(in the rows, 128 means zero)
The rows of M fall into 4 groups, which share some directions, and each row is roughly a mix of its group's hidden directions.
M (159 x 11):
[[139 148  96 134 113 147 116 175 174 110 132]
 [119 130 140 138 118 140 130 190 129 156 170]
 [128 116 120 121 127 142 117  75 115 117  70]
 [146 155  81 135 126 177 121 118 142 125  97]
 [141 109 162 165 114 136 128 164 146 128 173]
 [108 102 170 126 147  78 151 112 123 133 150]
 [153 146 119 112  78 127  83 145 130 113 103]
 [ 89 140  98 118 172 127 137 135 135 156 166]
 [154 176 118  91 147 106 139 122 123 118 165]
 [140 125 147 108  76 100  85 151 133 115 132]
 [133 118 165 140 135  90 157 142 124 154 175]
 [126 116 160 122  86 114  99 179 135 114 135]
 [180 160 100 117 127 171 114 138 140 126 124]
 [138 143  89 103 114 160 110 113 129 125  77]
 [119 131 103 128 118 162  85 118 135  98  82]
 [113 136  89 110 156 114 152  78 117 130 102]
 [ 87 106 128 160 127 158 126 158 150 140 163]
 [116 123 183 143 145 111 149 129 108 150 168]
 [149 124 144 104  93  82 124 127  82 133 114]
 [148 138 165 133 107 134  65 144 112 133 117]
 [ 87 107 156 124 133  89 133 128  86 146 147]
 [150 143 141 136 107 148 127 189 131 136 166]
 [149 130 100 107  96 152  85 142 134 108  94]
 [145 117 173 167 120 145 127 153 138 131 172]
 [142 144  84 130 131 175 120 107 151 118  93]
 [ 89 100 164 141 148 103 145 125 113 142 167]
 [154 171  83 123 124 154 107 149 155 127 120]
 [145 129  96 105 101 146  93 136 152 108  85]
 [146 147 102 105 129 102 139  87 129  99  86]
 [112 148  85 100 127 121 127  99 120 115  78]
 [168 185 133 116 138 147 101 118 122 128 154]
 [105 119 149  94 143  74 144 100 109 126 140]
 [164 110 176 142 129 158 114 133 133 139 168]
 [ 92  72 145 154 115 137 128 151 130 143 104]
 [142 165 167 112 150 117 115 115 106 133 175]
 [176 160 137  95 144 145 123  94 104 118 135]
 [171 156 115 124  92 149  89 149 125 125 106]
 [ 85  94 159 165 140 106 139 104 123 118 117]
 [ 92 112 159 108 140 111 130 103  78 148 137]
 [148 168 146 112 155 107 133 120 136 129 183]
 [123 135  95 119 111 155  92 117 140 101  79]
 [136 120  74 121 104 127 102 152 150 100 100]
 [144 136  77 106 110 144 101 131 149 106  91]
 [145 151 132 128 116 143 131 183 125 144 177]
 [115 121 184 150 147 107 149 116 108 139 163]
 [139 112 114 119 117 120 144 105 154  89  72]
 [151 151  94  90 142 157 109 114 151 135  94]
 [125 132  84  88 110 131 113 104 113 114  85]
 [131 138  86 108 110 149 102 115 136 103  79]
 [134 112 182 142 148 128 134 126 101 153 171]
 [138 154 116 108 117 160  87 118 105 119  82]
 [ 83 118 124 130 175 143 152  89 124 129 110]
 [146 134 119  87 110  96 145  87 105 103 110]
 [134 143 144 117 147  77 129  97 111 115  85]
 [142 128 161 145 133 102 158 150 118 154 178]
 [129 109 165 121 149 109 145 106  81 150 158]
 [137 135 117 111  77 124  83 140 146 106 100]
 [145 148  87 125 126 173 111 106 122 124  87]
 [117 134 106 108 118 153  86 113 117  98  81]
 [137 145  80 109 137  96 150  98 129  97 106]
 [116 104 140 139 112 163 104 107 107 133  73]
 [140 120 172 143 133  90 144 142 126 161 167]
 [151 118 128 134 105 113 138  85 122  92  80]
 [138 151  77 104 138 160 126  98 118 135  96]
 [122 119 151 130  80 105  81 149 150 111 126]
 [164 147 116 127 102 174 102 156 151 120 109]
 [ 98  85 150 154 144 105 117 112 156 116  97]
 [130 145 151 138 126 109 125 180 140 129 181]
 [134 147 134 116 115 134 143 188 124 145 173]
 [148 158 102 142 150 175 125  95 136 130  96]
 [138 148 164  97 158 108 133  96 102 128 161]
 [172 138 146 102 108 144 122 165 118 142 168]
 [135 111 170 161 131 131 133 163 133 145 175]
 [ 79  98 104 139 110 128 132 155 144 140  88]
 [154 130 163 143  95 107 108 168 126 135 163]
 [147 145 125  98  86 128  79 135 119 115  98]
 [127 139  68  87 125 116 123 117 146 109 102]
 [122 175  76 104 110 122 124 159 115 127 131]
 [130 115 131 139 124 112 173 152 147 133 186]
 [179 114 148 158  94 101 137 143 141 106 119]
 [148 147 106 114  91 133 110 118 147 106  75]
 [151 169 160 123 138 112 122 101 109 121 175]
 [ 80 121 127 116 156  88 140 108  99 151 141]
 [111 103 142 145 129  93 167 140 154 131 173]
 [157 142 132 105  89 125  83 151  97 110 123]
 [134 128  91 154 110 157  97 139 149  92  98]
 [130 110 194 136 139 117 130 121 106 143 164]
 [157 149 163 126  92 119  86 155 107 138 132]
 [ 96 118 139 133 161 109 142 138 122 165 179]
 [142  87 162 156 122 165  99 146 126 129 105]
 [137 121  68  96 109 120 104 151 138 107 118]
 [ 88  87 154 143 113 105 145 169 127 134 133]
 [112 107 170 127 148  88 149 131 113 147 167]
 [103 121 123 152 136 141 122 180 142 153 171]
 [132 108 190 157 126 122 133 144 134 134 167]
 [ 78 120 129 146 157 141 134 150 155 135 170]
 [140 114 176 159 133 135 129 152 124 142 178]
 [118 133 141 131 150 124 133 175 147 140 186]
 [137 139  81 139 104 166 111 152 154 109 105]
 [138 170 150  87 149 112 129  99 100 126 153]
 [130 109 113 128 134 131 124  70 127 110  76]
 [155 133 110 114 112 187 113 145 113 158 147]
 [135 147  95 109 120 136 112 100 112 118  68]
 [158 127 127 126 101 167 108 161 114 169 149]
 [175 146 151 134 112 134 112 164 100 143 158]
 [121 138  88 126 114 154 103 121 122  88  83]
 [120 126 149 150 111 153 109 190 136 150 146]
 [118 121 151 121 123 167 110 155 114 172 167]
 [ 99 116 102 152 139 147 135 168 140 142 176]
 [129 116 132 120 125  87 179 138 137 140 174]
 [127 145  96 141 105 157 101 160 170 128 103]
 [165 154 165 129 114 127 110 154  92 152 149]
 [148 136 132 164 121 155 102 163 122 148 173]
 [181 167 139 105 145 133 124  99 127 108 147]
 [162 157 144 139 135 154  92 136  82 141 109]
 [ 92 113  96 115 153 127 153  88 147 117  97]
 [136 144 130 144 104 142 117 196 150 131 148]
 [110 108 148 133 131  71 137 160 156 117 153]
 [138 149 177 140 128 136 145 120 134 123 186]
 [129 136 154 134 117 160 121 174 114 163 166]
 [131 138  76 104 125 125 117 103 144 101  85]
 [173 152  77 125 120 160 132 147 135 131 142]
 [ 87  99 100 150 151 126 151 108 159 103 116]
 [157 177 124 101 148 138 108 102  98 131 150]
 [138 145  82 111 122 167 112 113 117 132  83]
 [143 148  91 116 118 163  99 118 125 113  79]
 [ 93 116 146 112 154  87 148  93  98 134 140]
 [144 158  76 122 157 162 141 100 120 137 135]
 [111  94  88 146 134 112 135  93 146 115  88]
 [158 174 130 122 132 109 133 119 177 100 143]
 [145 111  96 149 105 141  97 170 157 109 111]
 [134 122 162 157 114 134 124 177 130 140 174]
 [ 80  86 106 142 129 101 156 114 142 136 110]
 [150 170 119 127 120 142 105 160 178 113 118]
 [121 137  82  88 130 123 130  89 113 122  93]
 [150 143  92 141 104 164 108 157 162 120 106]
 [121 150 134 130 110 133 128 188 118 149 173]
 [152 164 143  99 155 111 143 107 121 129 176]
 [141 127 169 147 143 115 147 148 112 158 178]
 [103 129  90 142 133 158 115 110 142  96  82]
 [139 151 100 135 137 165 123  87 131 120  80]
 [ 96  75 140 162 110 134 124 127 131 131  90]
 [ 97 140 112 117 157  70 151 111 143 111 130]
 [128 132 147 177 162 147 143 145 110 162 155]
 [125 117 112 130  95 123 101 180 158 115  98]
 [103 113 150 119 137  71 160 129 143 125 159]
 [122 138 122 123 128 149  80 109 110 112  73]
 [ 87 105 150 127 148  92 146 108  94 142 150]
 [140 158 103 105 120 166 102 115 112 121  82]
 [121 144  84 100 122 130 120 102 127 114  74]
 [127 149  91 129 125 120 122 118 156  90  76]
 [122 118 114 153  94 156 114 183 148 132 106]
 [ 95 117 102 119 167 143 173  96 141 128 125]
 [147 144  92 138 108 168 111 141 164 112  98]
 [ 92 122  98 160 144 155 121 163 147 151 151]
 [100 103 131 175 140 138 141 155 158 123 164]
 [122 141 118 109 129 152  87 103 116 119  72]
 [ 94 107 167 138 143  78 142 124 113 138 151]
 [174 109 161 127 115 119 141  94  86 121 118]]

In each list below, one row fits none of the groups, and each other row fits one group, some only roughly. Which row is it?
    K_494: [ 96 129 102 131 120 153 125 183 132 167 134]
    K_137: [133 121 157 153 140 127 152 141 119 144 193]
    K_90: [130  96 179 155 129 106 139 125  96 148 154]
    K_291: [129 145 141 113 122 177 105 170 132 151 161]
    K_225: [148 140 151 143 116 127 130 183 119 152 170]
    K_440: [ 93 110 139 172 144 147 127 163 151 143 156]
    K_20: [116 147  81  85 142 115 135  97 133 121  98]
    K_581: [125 141  95 101 125 163 108 104 127 114  78]
    K_107: [109 110 146 116 111 107 130  81  87 111  99]
    K_781: [127 148  73  93 141 132 128 100 128 127  91]
  K_225
    K_960: [124 146 110  91 148  98 146  86 106 104 105]
    K_168: [107 102 180 134 128  85 147 130 123 132 158]
    K_50: [136 119 174 171 126 147 115 166 132 136 157]
    K_608: [130 146  99 101 124 156 101 104 122 115  76]
    K_978: [122 144  82 102 140 136 128  91 120 129  82]
    K_115: [120 100 115 162 101 142 117 181 155 129 112]
    K_954: [119 123 173 156 138 109 151 144 132 139 180]
    K_950: [104  99 164 140 137  90 155 127 110 140 165]
    K_273: [ 79  89 172 138 117 112 137 132 120 137 110]
    K_917: [116 143  99 138 114 165 105 173 167 119 125]
    K_663: [152 130 111  88  95 106 136 113 103 126  83]
  K_663
    K_119: [118 107 172 131 150  92 147 105  96 146 151]
    K_459: [161 137 102 135 108 186 110 135 144 130 101]
    K_970: [122 142 164 132 127 131 116 181 123 144 174]
    K_901: [160 123 174 145 125  98 145 124 102 153 159]
    K_118: [155 151  85 122 112 177 113 133 151 122 108]
    K_782: [107 100 178 144 138 103 138 116  95 148 150]
    K_989: [120  92 168 167 127 100 141 133 160 110 143]
    K_499: [152 165  85 108 136 166 117 119 152 126 106]
    K_357: [ 94  92 121 141 110 139 123 132 146 125  68]
    K_881: [130 130 120 162 113 168 108 149 173 112 100]
    K_146: [127 154 114 105 105 168  90 165 140 145 118]
    K_477: [127 107 170 125 131  88 144 122  87 136 160]
    K_149: [131 160 160 108 158  91 129 120 122 120 173]
    K_874: [162 162 100 120 135 183 101 126 119 133 123]
  K_901
    K_159: [154 148  97 123  98 163 106 160 159 118 110]
    K_900: [112 128  89 103 130 113 127  93 120 118  73]
    K_446: [108 132 124 109 157  80 157  85 120 111 124]
    K_628: [ 91 100 145 118 113  76 138 162 142 130 127]
    K_547: [106 130 138 151 118 155 133 187 135 144 163]
    K_876: [118 116 174 147 139  97 147 144 121 152 172]
    K_514: [110 110 113 139 134 116 111  86 145 104  74]
    K_558: [ 99  86 106 154 107 118 148 162 156 126 110]
    K_355: [146 152  80 105 120 148  97 143 147 114  95]
    K_898: [129 138  88 130 111 159 115 177 157 140 106]
    K_630: [123 133 178 159 148 146 144 127 102 155 160]
    K_549: [124 156  73  94 129 133 120 115 134 115  89]
  K_547
    K_651: [143 112 149 162 129  98 150 158 143 146 174]
    K_739: [125 116 119  84 140  97 119  77 116 105 108]
    K_215: [110 126  88 117 115 166  96 130 131 109  83]
    K_814: [147 152 108  93 120 157  96 114 105 124  86]
    K_388: [ 89  99 159 136 141 111 133  94  88 144 121]
    K_869: [149 151  98 137 117 185 105 153 135 140 110]
    K_830: [108 119 112 175 121 158 116 147 176 122 114]
    K_256: [ 86 101 165 154 144  95 144 132 130 128 157]
    K_609: [112 107 175 123 134  86 146 129 115 133 170]
    K_942: [109 134 122 121 154 112 135  75 122 104  83]
    K_437: [133 154  76 114 121 150 123 121 164 103  99]
  K_215
    K_695: [156 142 103  92 106 117 124 102 103 112  85]
    K_336: [105  99 153 134 149 101 157 112 101 137 172]
    K_461: [157 157 103  88 106 120 123 114 131 103  87]
    K_577: [120 137 103  89 148 145 131  87 108 124  85]
    K_615: [135 136 117 164 108 140 105 169 176 118 111]
    K_148: [143 143 118 135 107 174 108 163 173 118 126]
    K_105: [135 104 156 172 121 127 135 172 156 135 155]
    K_169: [136 116 138 116 124 138 133  69 120 107  78]
    K_870: [172 149  89 127 115 151 127 148 166 107 122]
    K_520: [146 171  90 122 121 137 119 176 149 129 147]
    K_911: [148 129 167 154 120 110 134 163 122 147 176]
    K_378: [164 170 118 111 136 108 148 137 153 108 168]
    K_646: [165 142  86  95 104 133 111 132 143 103 100]
    K_685: [ 95  83 130 159 117 125 124 144 159 120  89]
    K_940: [131 154 121 112 155  88 150 104 126 129 178]
  K_646
    K_189: [130 109 177 156 124 115 134 155 140 128 176]
    K_948: [119 133  75 127 127 123 132  92 116 112  79]
    K_700: [139 153  76 120 135 163 122 104 129 127  89]
    K_694: [125 108 173 168 130 148 119 157 139 152 158]
    K_380: [ 99  79 149 171 116 120 119 127 150 118 104]
    K_673: [120 117 157 116 127  94 155 139 120 138 188]
    K_622: [168 167 131 105 134 152 125 135  95 133 167]
    K_983: [167 153 107  88  90 139 108 135 116 124 102]
    K_155: [ 86 109 161 132 158 104 135 110  95 153 145]
    K_843: [138 117 114 101 134 121 147  72 113 107  87]
    K_127: [109  86 179 159 135 102 132 112 138 114 132]
    K_86: [ 99 104 160 125 151 100 144 101  86 146 142]
    K_763: [113  89 140 174 104 117 119 160 158 112 118]
    K_767: [148 142 140 143  97 120  87 183 139 122 137]
    K_522: [141 149  85 130 121 175 116 126 145 125  85]
  K_767
    K_17: [141 116 166 168 118 143 115 170 138 134 163]
    K_747: [130 116 157 158 121  85 149 152 134 132 174]
    K_243: [ 96  91 139 168 110 104 117 164 147 120 119]
    K_506: [126 135 161 162 135 135 141 163 124 145 182]
    K_810: [151 125 143  97 127  94 147  89  82 139 126]
    K_635: [102 116 141 126 137 162 138  95  86 145  89]
    K_985: [141 161  75  97 116 154 115 120 139 126 100]
    K_410: [144 156  69 107 117 118 152 140 154 110 123]
    K_543: [111 135 105 105 151 101 157  78 119  99 116]
    K_411: [133 120 159 145 131 106 160 149 128 148 185]
    K_370: [122 113 139 151 138 135 137 169 142 132 190]
  K_635
    K_725: [122 134 153 148 123 130 113 187 137 144 170]
    K_265: [ 83 107 170 143 143  96 124 116 104 153 131]
    K_16: [114 116 180 159 140 113 149 146 114 155 158]
    K_914: [110  97 152 135 124  83 145 157 151 123 165]
    K_823: [106 111 163 142 134  91 150 154 125 140 174]
    K_350: [170 176 128  88 127 130 103 125 120 124 154]
    K_987: [152 158  88 113 121 168 116 132 160 112 105]
    K_849: [153 160  91 143 143 178 127 113 155 121 127]
    K_567: [165 132 108 136 104 185 111 125 140 121  99]
    K_171: [166 178 125  95 132 160 110 114 110 130 128]
  K_350
